In the data rows, the value 128 means zero.
Every row has a hidden score from 0 to 20. What is each row's score? 10 is about the middle. The score is a weighted sum of the row's numbers plus the product of two more (or one squared), each taken from its middle value.
[106. 151. 165. 104. 111. 163. 199. 64. 194. 155. 96. 159. 187. 97. 91.
 174. 113. 107. 191. 193. 140. 132. 180. 146.] ~ 7
[138. 170. 105. 133. 148. 168. 92. 160. 122. 134. 167. 99. 138. 78. 155.
 101. 154. 168. 95. 108. 102. 112. 79. 83.] ~ 14
[142. 145. 92. 152. 139. 164. 122. 85. 44. 143. 91. 164. 81. 108. 98.
 143. 153. 123. 123. 83. 104. 168. 112. 105.] ~ 9
[161. 169. 98. 111. 142. 134. 108. 144. 131. 86. 154. 123. 59. 107. 155.
 103. 168. 166. 108. 81. 124. 130. 126. 87.] ~ 14
[96. 112. 115. 179. 154. 141. 128. 113. 111. 124. 92. 133. 139. 108. 110.
 147. 148. 146. 123. 104. 123. 163. 128. 124.] ~ 11
[181. 255. 98. 147. 117. 77. 79. 108. 59. 116. 196. 186. 119. 149. 197.
 89. 154. 220. 102. 91. 115. 114. 98. 104.] ~ 5
[94. 128. 180. 126. 135. 114. 173. 77. 151. 255. 107. 55. 174. 111. 90.
 171. 77. 95. 173. 175. 132. 110. 115. 128.] ~ 11
[138. 72. 129. 93. 121. 121. 75. 103. 232. 203. 98. 91. 101. 216. 122.
 87. 94. 89. 90. 131. 172. 123. 86. 178.] ~ 17
[147. 89. 125. 113. 127. 186. 112. 113. 139. 110. 141. 102. 171. 193. 125.
 118. 66. 110. 122. 129. 146. 108. 116. 106.] ~ 7
[168. 165. 89. 82. 132. 111. 92. 80. 115. 196. 165. 166. 74. 77. 185.
 108. 160. 185. 93. 88. 109. 133. 85. 74.] ~ 13
[98. 131. 102. 195. 147. 110. 105. 125. 46. 90. 114. 134. 87. 73. 98.
 107. 167. 140. 116. 91. 105. 138. 173. 86.] ~ 12
[77. 141. 190. 101. 133. 56. 187. 137. 170. 168. 85. 141. 151. 97. 72.
 203. 84. 107. 193. 177. 152. 120. 69. 173.] ~ 5
[117. 158. 136. 134. 136. 108. 108. 144. 128. 92. 121. 164. 181. 181. 133.
 137. 99. 102. 101. 136. 162. 111. 88. 167.] ~ 6
[132. 143. 97. 108. 144. 91. 94. 112. 44. 76. 117. 129. 117. 117. 106.
 128. 151. 129. 121. 108. 112. 185. 167. 80.] ~ 9
[138. 115. 104. 151. 112. 101. 87. 138. 129. 165. 138. 124. 125. 202. 137.
 106. 91. 112. 94. 126. 161. 106. 39. 156.] ~ 10
[111. 141. 95. 71. 133. 133. 104. 138. 161. 138. 97. 128. 161. 175. 134.
 102. 91. 102. 107. 111. 137. 133. 163. 168.] ~ 14
[101. 84. 185. 98. 103. 173. 196. 103. 140. 145. 98. 160. 106. 120. 113.
 170. 82. 105. 203. 213. 152. 146. 141. 162.] ~ 16
[100. 161. 170. 137. 107. 72. 186. 136. 183. 174. 113. 61. 134. 86. 111.
 187. 118. 95. 194. 187. 138. 120. 126. 175.] ~ 10
[138. 136. 82. 213. 135. 149. 121. 74. 59. 127. 171. 87. 78. 95. 105.
 145. 168. 128. 119. 117. 96. 156. 136. 107.] ~ 11
[117. 32. 101. 105. 131. 162. 117. 167. 95. 124. 119. 148. 106. 156. 127.
 87. 82. 100. 112. 123. 159. 116. 128. 152.] ~ 13
[125. 137. 136. 155. 111. 111. 122. 141. 144. 142. 120. 127. 108. 176. 117.
 127. 101. 97. 126. 152. 162. 126. 129. 147.] ~ 11
[184. 170. 97. 53. 140. 105. 82. 119. 108. 120. 156. 127. 93. 126. 190.
 111. 160. 176. 96. 99. 97. 118. 90. 80.] ~ 8
[162. 193. 104. 128. 144. 167. 91. 114. 36. 159. 162. 229. 126. 119. 169.
 75. 155. 170. 93. 90. 96. 125. 112. 63.] ~ 6
[94. 167. 206. 135. 101. 148. 206. 117. 132. 146. 90. 114. 171. 111. 79.
 195. 101. 79. 192. 203. 140. 140. 158. 153.] ~ 7
[100. 66. 102. 125. 152. 104. 109. 114. 138. 182. 155. 165. 99. 140. 116.
 123. 158. 139. 110. 105. 110. 164. 150. 100.] ~ 14
[134. 91. 103. 92. 144. 159. 121. 168. 101. 96. 120. 184. 122. 106. 111.
 127. 147. 124. 126. 97. 117. 171. 206. 68.] ~ 7
[110. 124. 196. 170. 118. 45. 185. 135. 60. 113. 81. 155. 161. 104. 91.
 165. 81. 104. 186. 197. 138. 138. 173. 109.] ~ 3
[104. 114. 180. 112. 113. 164. 190. 187. 123. 180. 82. 162. 120. 112. 106.
 166. 69. 88. 196. 193. 159. 117. 142. 156.] ~ 10
[154. 97. 97. 134. 139. 157. 96. 99. 62. 167. 179. 100. 163. 113. 187.
 100. 176. 170. 91. 94. 97. 121. 120. 66.] ~ 19
[163. 202. 92. 134. 133. 118. 85. 147. 131. 79. 133. 115. 89. 91. 192.
 89. 158. 179. 93. 95. 109. 122. 158. 84.] ~ 11
[107. 96. 124. 67. 124. 152. 113. 143. 188. 67. 129. 155. 134. 187. 119.
 90. 88. 74. 121. 129. 139. 103. 134. 150.] ~ 6
[85. 130. 207. 108. 108. 111. 212. 149. 155. 144. 77. 110. 184. 111. 79.
 234. 89. 104. 216. 216. 136. 113. 162. 154.] ~ 3
[153. 152. 100. 129. 140. 116. 87. 140. 160. 174. 160. 90. 101. 105. 161.
 98. 189. 170. 90. 97. 114. 142. 98. 91.] ~ 11
[114. 126. 74. 154. 139. 106. 131. 163. 168. 60. 131. 144. 90. 108. 83.
 162. 183. 131. 119. 87. 110. 165. 180. 102.] ~ 5
[153. 136. 99. 182. 138. 90. 123. 142. 131. 98. 113. 158. 124. 109. 123.
 151. 177. 133. 108. 93. 89. 157. 202. 74.] ~ 5
[177. 205. 85. 90. 122. 170. 90. 169. 116. 122. 166. 140. 99. 120. 214.
 60. 153. 193. 91. 81. 96. 115. 102. 79.] ~ 8
[117. 121. 225. 140. 114. 113. 225. 136. 199. 109. 119. 55. 169. 85. 99.
 217. 115. 90. 220. 218. 140. 112. 150. 214.] ~ 17
[94. 132. 165. 114. 120. 67. 196. 53. 160. 77. 100. 105. 185. 146. 80.
 172. 93. 96. 190. 174. 127. 126. 168. 126.] ~ 3
[140. 170. 127. 192. 135. 170. 110. 118. 116. 103. 112. 143. 83. 116. 108.
 137. 196. 146. 115. 94. 102. 147. 159. 73.] ~ 10
[137. 123. 88. 120. 135. 117. 127. 49. 53. 175. 127. 108. 86. 99. 96.
 146. 147. 132. 121. 100. 94. 174. 202. 69.] ~ 13
[173. 161. 100. 126. 117. 110. 109. 230. 72. 117. 168. 171. 60. 97. 197.
 110. 184. 192. 95. 84. 102. 124. 143. 92.] ~ 7
[113. 80. 213. 58. 125. 93. 201. 127. 204. 159. 103. 120. 134. 103. 102.
 202. 86. 81. 213. 210. 151. 98. 165. 169.] ~ 16
[178. 146. 129. 119. 123. 240. 99. 175. 127. 104. 142. 204. 106. 128. 178.
 100. 179. 183. 97. 109. 114. 118. 119. 92.] ~ 8
[137. 82. 107. 90. 108. 146. 83. 149. 144. 90. 126. 117. 145. 170. 115.
 95. 93. 78. 93. 118. 139. 109. 63. 136.] ~ 9
[112. 160. 167. 83. 115. 172. 196. 85. 183. 104. 114. 71. 149. 99. 82.
 206. 83. 103. 191. 185. 153. 135. 165. 148.] ~ 15
[100. 171. 196. 140. 125. 97. 187. 108. 160. 177. 108. 92. 197. 119. 118.
 174. 72. 102. 183. 184. 150. 122. 106. 160.] ~ 7
[183. 136. 107. 140. 128. 179. 110. 197. 117. 116. 178. 194. 118. 96. 173.
 104. 166. 180. 97. 98. 104. 88. 131. 125.] ~ 7
[169. 179. 94. 195. 129. 184. 93. 96. 36. 197. 185. 158. 111. 109. 167.
 111. 162. 190. 98. 78. 111. 128. 116. 116.] ~ 13
[116. 100. 129. 141. 119. 130. 99. 68. 181. 147. 152. 67. 168. 185. 131.
 67. 95. 93. 97. 127. 161. 111. 59. 167.] ~ 12
[140. 108. 161. 103. 116. 87. 85. 110. 168. 139. 107. 129. 182. 210. 91.
 75. 78. 98. 105. 154. 182. 112. 125. 209.] ~ 9
[114. 95. 201. 72. 125. 181. 194. 127. 140. 127. 133. 70. 167. 83. 99.
 157. 103. 76. 182. 199. 136. 118. 126. 145.] ~ 10
[114. 102. 136. 111. 130. 134. 117. 105. 116. 89. 123. 121. 183. 189. 109.
 140. 92. 113. 116. 128. 139. 116. 73. 142.] ~ 5
[174. 206. 64. 138. 117. 125. 92. 147. 138. 105. 186. 124. 60. 107. 182.
 122. 159. 176. 92. 85. 109. 109. 91. 92.] ~ 9
[125. 118. 126. 68. 111. 98. 90. 46. 164. 193. 117. 96. 152. 211. 109.
 122. 97. 103. 107. 149. 169. 102. 65. 177.] ~ 12
[99. 123. 114. 192. 135. 123. 143. 140. 63. 71. 86. 77. 103. 102. 97.
 153. 149. 115. 143. 113. 100. 162. 204. 91.] ~ 9
[130. 121. 83. 116. 137. 149. 117. 121. 126. 237. 110. 127. 154. 164. 131.
 93. 117. 112. 103. 93. 121. 126. 79. 121.] ~ 16
[176. 185. 113. 119. 126. 104. 74. 157. 71. 68. 150. 158. 64. 112. 195.
 92. 164. 181. 104. 90. 94. 126. 123. 95.] ~ 9
[83. 74. 183. 86. 121. 148. 185. 108. 120. 101. 103. 138. 168. 104. 100.
 152. 92. 94. 186. 189. 147. 107. 171. 145.] ~ 9
[172. 182. 104. 140. 119. 215. 103. 172. 131. 123. 199. 130. 108. 112. 177.
 83. 166. 213. 91. 102. 102. 115. 107. 83.] ~ 5
[91. 75. 230. 111. 120. 136. 220. 157. 124. 89. 116. 139. 132. 132. 107.
 175. 88. 77. 215. 215. 134. 108. 139. 189.] ~ 13
[108. 145. 121. 104. 120. 135. 89. 210. 159. 121. 150. 95. 125. 196. 140.
 79. 102. 72. 95. 138. 157. 110. 102. 157.] ~ 8
[183. 136. 118. 147. 132. 55. 103. 209. 65. 156. 189. 118. 82. 97. 201.
 102. 163. 203. 101. 88. 109. 116. 101. 102.] ~ 10
[131. 136. 97. 183. 145. 142. 112. 114. 109. 112. 119. 172. 97. 122. 86.
 138. 203. 132. 132. 78. 102. 175. 182. 60.] ~ 5
[79. 149. 202. 120. 116. 127. 200. 123. 127. 151. 126. 121. 140. 97. 94.
 166. 67. 95. 194. 173. 133. 123. 166. 146.] ~ 8
[159. 147. 117. 100. 130. 107. 98. 161. 64. 154. 151. 115. 112. 106. 165.
 84. 148. 164. 92. 92. 112. 117. 94. 76.] ~ 11
[101. 75. 101. 157. 138. 140. 142. 55. 129. 133. 50. 91. 98. 88. 103.
 200. 170. 123. 143. 115. 123. 171. 190. 99.] ~ 15
[156. 187. 84. 107. 136. 128. 103. 126. 74. 106. 163. 194. 74. 119. 170.
 121. 159. 184. 95. 100. 101. 129. 106. 103.] ~ 7
[118. 135. 101. 123. 127. 101. 115. 147. 96. 111. 124. 186. 96. 119. 103.
 121. 158. 135. 116. 102. 97. 171. 144. 102.] ~ 8
[137. 170. 75. 125. 138. 159. 102. 192. 101. 92. 181. 135. 98. 89. 180.
 108. 133. 143. 94. 111. 96. 123. 116. 98.] ~ 13
[116. 62. 104. 176. 164. 174. 126. 60. 51. 108. 91. 133. 68. 118. 94.
 123. 159. 134. 123. 104. 109. 179. 190. 76.] ~ 12
[123. 140. 219. 115. 116. 129. 235. 124. 167. 150. 105. 141. 162. 101. 133.
 187. 80. 115. 214. 227. 145. 116. 128. 180.] ~ 14
[108. 148. 103. 144. 146. 114. 160. 126. 94. 136. 96. 110. 97. 109. 94.
 146. 147. 111. 140. 112. 133. 162. 160. 64.] ~ 7
[171. 167. 94. 134. 135. 126. 95. 172. 110. 114. 156. 133. 113. 106. 190.
 128. 193. 179. 94. 93. 94. 116. 108. 145.] ~ 11
[119. 39. 164. 69. 130. 132. 87. 125. 193. 121. 118. 158. 177. 225. 126.
 108. 99. 78. 107. 143. 175. 100. 75. 209.] ~ 10
[128. 113. 117. 138. 128. 147. 108. 116. 83. 150. 133. 67. 149. 154. 147.
 104. 84. 77. 96. 104. 155. 105. 109. 146.] ~ 15
[171. 146. 104. 147. 153. 92. 102. 150. 85. 177. 218. 125. 127. 101. 173.
 137. 173. 181. 91. 99. 113. 129. 92. 116.] ~ 12
[140. 116. 100. 88. 138. 133. 89. 158. 184. 170. 135. 92. 143. 179. 148.
 58. 115. 108. 102. 101. 123. 96. 95. 163.] ~ 12
[169. 112. 90. 81. 138. 153. 109. 114. 123. 127. 155. 222. 111. 92. 170.
 83. 149. 166. 92. 93. 97. 112. 131. 78.] ~ 9
[91. 130. 129. 81. 133. 116. 148. 111. 95. 92. 120. 183. 160. 77. 103.
 174. 174. 118. 139. 110. 118. 173. 131. 62.] ~ 6
[120. 126. 132. 101. 119. 48. 128. 155. 178. 145. 78. 144. 149. 182. 99.
 100. 104. 89. 120. 128. 166. 102. 111. 158.] ~ 6
[195. 129. 96. 129. 112. 183. 94. 173. 116. 135. 215. 127. 138. 107. 210.
 103. 173. 186. 101. 106. 88. 100. 105. 94.] ~ 11
[84. 50. 203. 92. 132. 174. 193. 170. 163. 99. 98. 115. 157. 76. 98.
 172. 96. 104. 207. 204. 152. 126. 195. 178.] ~ 11
[159. 72. 116. 126. 114. 132. 95. 117. 123. 196. 152. 142. 100. 161. 126.
 118. 109. 91. 94. 122. 147. 115. 103. 177.] ~ 14
[124. 110. 218. 123. 118. 102. 209. 132. 197. 116. 92. 85. 184. 124. 118.
 209. 96. 95. 199. 205. 147. 115. 133. 167.] ~ 12
[113. 160. 139. 122. 104. 123. 117. 150. 148. 137. 118. 75. 196. 209. 115.
 97. 87. 86. 111. 148. 149. 117. 104. 161.] ~ 6
[114. 108. 170. 107. 127. 72. 183. 111. 139. 193. 91. 122. 153. 126. 97.
 213. 94. 77. 178. 194. 162. 117. 159. 158.] ~ 10
[151. 173. 108. 114. 135. 54. 80. 162. 97. 143. 164. 141. 84. 93. 196.
 95. 172. 169. 100. 94. 115. 126. 136. 98.] ~ 13
[202. 153. 82. 155. 138. 194. 102. 114. 110. 79. 166. 184. 110. 101. 181.
 39. 160. 201. 101. 79. 91. 128. 110. 69.] ~ 6
[188. 197. 96. 82. 117. 173. 94. 209. 150. 123. 191. 38. 86. 144. 192.
 87. 178. 202. 94. 91. 99. 110. 122. 120.] ~ 8
[167. 174. 99. 205. 121. 133. 96. 134. 152. 160. 159. 125. 64. 103. 180.
 87. 161. 178. 97. 86. 80. 118. 146. 75.] ~ 9
[149. 127. 146. 139. 130. 66. 120. 138. 150. 123. 98. 108. 157. 184. 113.
 120. 100. 93. 108. 124. 171. 128. 85. 177.] ~ 9
[143. 138. 98. 169. 146. 170. 90. 134. 162. 75. 161. 176. 124. 112. 157.
 118. 138. 153. 99. 89. 89. 118. 119. 110.] ~ 7
[122. 127. 90. 174. 133. 90. 114. 114. 91. 31. 150. 118. 103. 113. 97.
 93. 158. 139. 116. 88. 104. 147. 191. 100.] ~ 7
[174. 105. 96. 78. 128. 150. 77. 167. 163. 192. 179. 151. 98. 123. 201.
 74. 169. 194. 95. 109. 88. 107. 88. 78.] ~ 14
[155. 160. 87. 69. 130. 124. 93. 179. 67. 117. 115. 167. 133. 100. 171.
 76. 145. 182. 103. 104. 100. 119. 131. 119.] ~ 19
[92. 85. 194. 78. 119. 83. 193. 103. 170. 189. 107. 130. 140. 85. 86.
 187. 88. 98. 199. 187. 145. 128. 124. 135.] ~ 8
[105. 120. 85. 158. 138. 161. 152. 127. 75. 93. 107. 151. 108. 108. 103.
 155. 131. 107. 146. 109. 111. 159. 161. 79.] ~ 7
[182. 123. 97. 121. 132. 121. 95. 223. 165. 202. 162. 118. 124. 119. 184.
 83. 184. 197. 95. 82. 90. 108. 78. 72.] ~ 13
[107. 96. 216. 140. 123. 133. 194. 98. 134. 116. 97. 72. 224. 139. 120.
 172. 113. 98. 183. 191. 146. 114. 127. 161.] ~ 9
[153. 63. 122. 86. 136. 217. 97. 244. 99. 114. 162. 193. 61. 142. 167.
 52. 175. 180. 95. 98. 99. 115. 125. 142.] ~ 8
[159. 141. 88. 111. 128. 124. 101. 154. 91. 66. 200. 203. 51. 105. 188.
 99. 183. 187. 97. 90. 112. 116. 86. 118.] ~ 9
[168. 167. 84. 103. 130. 86. 106. 184. 95. 97. 187. 141. 102. 134. 209.
 92. 166. 189. 101. 103. 93. 127. 85. 111.] ~ 8
[115. 101. 114. 162. 132. 97. 131. 108. 105. 136. 117. 140. 104. 113. 120.
 113. 157. 114. 134. 116. 115. 144. 174. 88.] ~ 9
[158. 165. 118. 137. 140. 165. 109. 123. 54. 124. 170. 197. 100. 98. 168.
 108. 180. 172. 96. 92. 95. 139. 115. 80.] ~ 7
[99. 121. 136. 147. 146. 124. 103. 125. 154. 72. 157. 206. 112. 162. 102.
 106. 54. 87. 125. 134. 157. 142. 30. 175.] ~ 6
[134. 127. 109. 69. 126. 83. 97. 135. 150. 177. 121. 134. 136. 190. 130.
 138. 83. 97. 92. 100. 139. 110. 118. 136.] ~ 10
[180. 140. 79. 115. 114. 80. 110. 184. 58. 101. 180. 101. 110. 101. 210.
 98. 155. 199. 102. 96. 105. 88. 79. 85.] ~ 13
[100. 38. 107. 105. 140. 64. 116. 53. 121. 75. 139. 248. 117. 152. 127.
 80. 92. 101. 111. 112. 140. 132. 49. 171.] ~ 9
[174. 178. 92. 176. 134. 82. 117. 181. 146. 57. 147. 95. 95. 87. 164.
 100. 187. 175. 91. 88. 121. 140. 173. 100.] ~ 8
[147. 67. 151. 153. 120. 167. 101. 91. 152. 110. 110. 4. 178. 178. 98.
 93. 81. 72. 117. 143. 163. 90. 98. 184.] ~ 17
[94. 187. 112. 188. 137. 186. 113. 134. 107. 131. 122. 69. 84. 115. 103.
 169. 140. 125. 113. 97. 109. 167. 190. 76.] ~ 10
[113. 68. 88. 127. 131. 103. 106. 106. 192. 124. 120. 111. 160. 167. 114.
 76. 62. 80. 107. 120. 137. 117. 22. 144.] ~ 13
[134. 130. 136. 129. 130. 132. 102. 125. 132. 162. 147. 65. 118. 198. 123.
 108. 86. 112. 112. 115. 142. 109. 85. 152.] ~ 11
[126. 114. 72. 162. 143. 173. 115. 122. 114. 149. 110. 164. 75. 102. 96.
 128. 170. 137. 114. 93. 85. 158. 129. 103.] ~ 11
[168. 144. 104. 131. 138. 93. 103. 124. 104. 120. 180. 120. 135. 132. 186.
 77. 163. 194. 94. 105. 91. 115. 65. 90.] ~ 8
[149. 130. 88. 120. 129. 110. 110. 128. 111. 150. 151. 187. 91. 122. 185.
 92. 175. 199. 92. 103. 99. 116. 144. 85.] ~ 11
[155. 73. 119. 162. 124. 122. 100. 130. 165. 144. 122. 133. 166. 165. 159.
 71. 115. 87. 97. 111. 149. 112. 76. 143.] ~ 10
[95. 69. 189. 82. 115. 84. 204. 140. 177. 187. 121. 96. 165. 129. 89.
 176. 88. 103. 206. 199. 143. 134. 181. 191.] ~ 7
[108. 138. 88. 208. 142. 163. 137. 100. 88. 88. 103. 112. 97. 101. 85.
 145. 149. 129. 125. 106. 91. 165. 185. 88.] ~ 8
[163. 132. 104. 123. 146. 210. 100. 171. 136. 85. 171. 92. 92. 132. 199.
 92. 160. 174. 93. 93. 89. 119. 119. 57.] ~ 8
[167. 107. 103. 70. 137. 80. 87. 178. 96. 126. 190. 160. 72. 90. 185.
 130. 161. 185. 97. 95. 104. 131. 82. 54.] ~ 10
[76. 61. 205. 122. 116. 140. 199. 108. 229. 169. 69. 101. 155. 103. 94.
 191. 81. 110. 194. 212. 161. 115. 121. 175.] ~ 12
[75. 75. 177. 179. 128. 131. 195. 58. 142. 80. 79. 60. 145. 107. 69.
 159. 74. 99. 174. 188. 155. 113. 166. 127.] ~ 14
[136. 109. 135. 120. 113. 209. 107. 118. 164. 169. 119. 166. 163. 180. 99.
 107. 95. 117. 107. 121. 159. 131. 105. 138.] ~ 7
[101. 160. 217. 111. 118. 148. 218. 151. 158. 146. 83. 130. 148. 113. 84.
 193. 117. 81. 219. 215. 143. 107. 113. 167.] ~ 12
[163. 122. 103. 91. 136. 146. 101. 101. 104. 54. 163. 177. 108. 127. 165.
 86. 142. 168. 95. 98. 95. 116. 151. 78.] ~ 6
[161. 54. 132. 134. 107. 128. 80. 157. 229. 165. 131. 45. 193. 184. 121.
 84. 80. 103. 94. 128. 157. 94. 105. 152.] ~ 12
[103. 184. 143. 182. 122. 137. 162. 111. 153. 167. 121. 61. 149. 95. 86.
 179. 71. 94. 190. 169. 145. 138. 195. 114.] ~ 10
[92. 83. 195. 153. 110. 87. 211. 77. 137. 162. 94. 154. 151. 106. 100.
 204. 104. 102. 215. 206. 151. 107. 203. 127.] ~ 12
[116. 157. 119. 145. 127. 120. 92. 195. 165. 168. 160. 167. 104. 110. 176.
 83. 197. 181. 103. 89. 106. 117. 102. 101.] ~ 10
[107. 133. 197. 122. 114. 63. 203. 151. 121. 138. 87. 102. 149. 104. 116.
 208. 88. 95. 210. 207. 132. 122. 163. 138.] ~ 6
[116. 143. 140. 117. 123. 132. 119. 79. 182. 174. 119. 156. 142. 216. 91.
 97. 109. 99. 108. 154. 177. 111. 137. 200.] ~ 12
